In the rows, zero is written as 128.
Named moves (each a turn or a mirror), then the moves between two rows, first move first; the first pair answered:
move q_67:
[139 134 124 139 141 144 112 126 110 112 134 128 123 120 109 133 116 102] => [144 135 128 144 134 140 117 121 104 113 133 138 133 126 116 133 106 110]
[154 119 143 149 135 149  80 121 123 134 145 146 149 131 127 137 147 116] => [149 117 144 135 142 143  75 124 131 131 145 143 141 127 122 138 151 111]
[107 123 104  96 129 130 141 165 149 121 123 103 119 101  85 142 118 121] => [125 136 118 146 103 138 174 148 125 123 122 123 164 126 108 141 100 168]
[111 154 150 124 148 126 104 104 118 133  94 127 138 152 101  86 124 117] => [118 157 149 126 144 127 111 112 118 137  94 132 144 151 103  90 123 121]
move q_392:
[154  90 129 173 121 134 142 129 133 127 148 158 151 131 141 138 111 131] => [123 113 121 139 106 114 180 131 129 116 130 145 125 148 122 123  86 144]
[109 127 140 112 121 121 118 159 149  91 128  87 138  81 118 153 166 117] => [108 128 139 122 126 120 122 162 153  85 125  87 143  79 123 152 160 126]
[114 120 135 150 119 136 186 171 162 129 126  98 151 136 169 156 122 149] => [ 93 151 128  74 115 118 172 172 142 131 110  93 110 152 124 114 120 130]
[131 113 120 134 149 137 100 123 143 132 118 120 114 108 120 139 161 100] => [125 108 122 167 146 128 136 127 151 126 117 117 128 110 141 156 144 117]
move q_23:
[141 130 117  52 135  96  50 145 116 106 126 122  77 129  89  70 160  43] => [188 116 142 122 133 132  21 120  90 124 156 169 145 135 126  83 175  60]
[104 120 125 110 133 108 172 151 131 138 106 142 117 111 109 105 118 161] => [116 127 133 105 124 118 150 141 114 147 111 156 121 132  99  84 119 162]
[133 109 139 152 138 138 133 145 135 118 137 124 138 121 142 147 129 130] => [117 119 129 126 136 133 147 155 142 115 124 117 110 121 127 138 121 128]
Now pairs of rows:
Each pair is 2 to 3 moves apart.
[ 96 130 100 154 100 127 157 131 123 108 123 124 157 134 139 138 116 148] => [ 96 101  98 137 131 137 110 144 145 115 130 115 131 104 129 149 144 110]
q_67 q_392 q_392
[162 158 115 163 146 110 140 103 106 145 142 162 146 174 158 112 107 135] => [127 126 107 182 171  98 162 127 154 129 139 124 125 137 176 159 116 123]
q_67 q_392 q_392
[116 116 103  90 129  85  73 159 118 135 111 125 129 113 166 137 106  77] => [133 150 107  95 103  89  87 140  81 142 106 147 152 153 160 110  85 107]
q_67 q_392 q_392
[105 141 122  99 135 106 131 145 143 125 124 103 109 112 103 121 145  86] => [ 99 143 120 112 130 105 161 146 149 120 124 102 105 113 108 131 134  92]
q_67 q_23 q_67
[137 129 133  99 129 142  87 102 129 160 126 130 107 142 119 128 152 102] => [114 109 125 147 136 138 138 122 171 145 114 113 115 114 157 167 148 113]
q_392 q_23
[ 68 134 125  80 124 125 213 144 132 125 116 130 117 133  74 115 103 167] => [101  60 138 134 170 162 112 143 171 138 153 144 148  68 109 166 170 118]
q_392 q_392 q_23
[129 107 113  81 150 131  87 135 123 137 114 117 111 109  89 119 137  96] => [115 114 119 168 126 127 186 138 128 121 102 116 146 122 140 147  95 159]
q_392 q_67 q_392
[ 86 104 124  95 166 124 100 154 146 121 127 104  84  81 108 139 144  87] => [ 84 131 128 174 123 122 205 146 130 112 113 108 133 118 146 152  97 154]
q_67 q_23
[152 106 159 149 122 168  72 109 117 160 155 172 181 158 131 137 143 129] => [ 80 151 133  86 105 111 181 141 134 135 105 116 105 169  99 112  94 154]
q_23 q_392 q_23
[120 134 119 185 116 119 180 138 131 127 108 137 151 140 165 146  97 163] => [104  99 100 134 166 127 110 157 167 120 120 105 110  88 145 160 145  97]
q_67 q_392 q_392
[140 138 125 152 127 129 159 121 111 131 126 140 150 132 140 108 130 134] => [122 141 120 135 132 118 174 128 120 124 121 126 125 121 125 108 125 128]
q_23 q_23
[155 115 136 176 109 154 139 113 117 126 139 143 181 134 165 141 137 142] => [133  91 128 172 137 144 145 130 150 119 135 115 158 101 169 166 146 124]
q_67 q_392 q_67
[131 155 141 179 111 128 189 139 108 128 109 145 172 165 163 124 118 169] => [120 112 120  90 167 125  65 155 152 132 124 117 106 103 114 125 179  74]
q_67 q_392 q_23
[142 154 131  79 144 141  60 125 129 127 138 159 116 130  85 109 137 100] => [160 167 147 157 109 159 115 105 110 130 145 178 174 154 124 121 107 161]
q_67 q_392
[ 90 118 116  98 146 119 114 148 165 127 130  93  93 101 121 149 151  93] => [ 99 121 115  86 146 129  95 146 152 132 135 105  97 110 106 133 158  89]
q_392 q_23
[180 162 149 101 124 154  89 124  80 146 144 163 147 172 108 101 149 130] => [154 123 134  87 162 143  66 149 129 137 138 134 112 115  98 130 180  83]
q_392 q_67
[117 120 128  64 137 124  99 138 139 139 133 112  86 105 103 113 136  86] => [ 96 131 121 106 119 109 193 146 149 125 113  97  96 113 129 131 100 136]
q_392 q_392 q_392
[145 158 159 175  99 134 133 112  89 164  92 157 168 194 129  79 112 186] => [ 78 160 126 124 119  98 192 145 134 144  58  98  98 170 110  89  98 171]
q_23 q_23 q_23
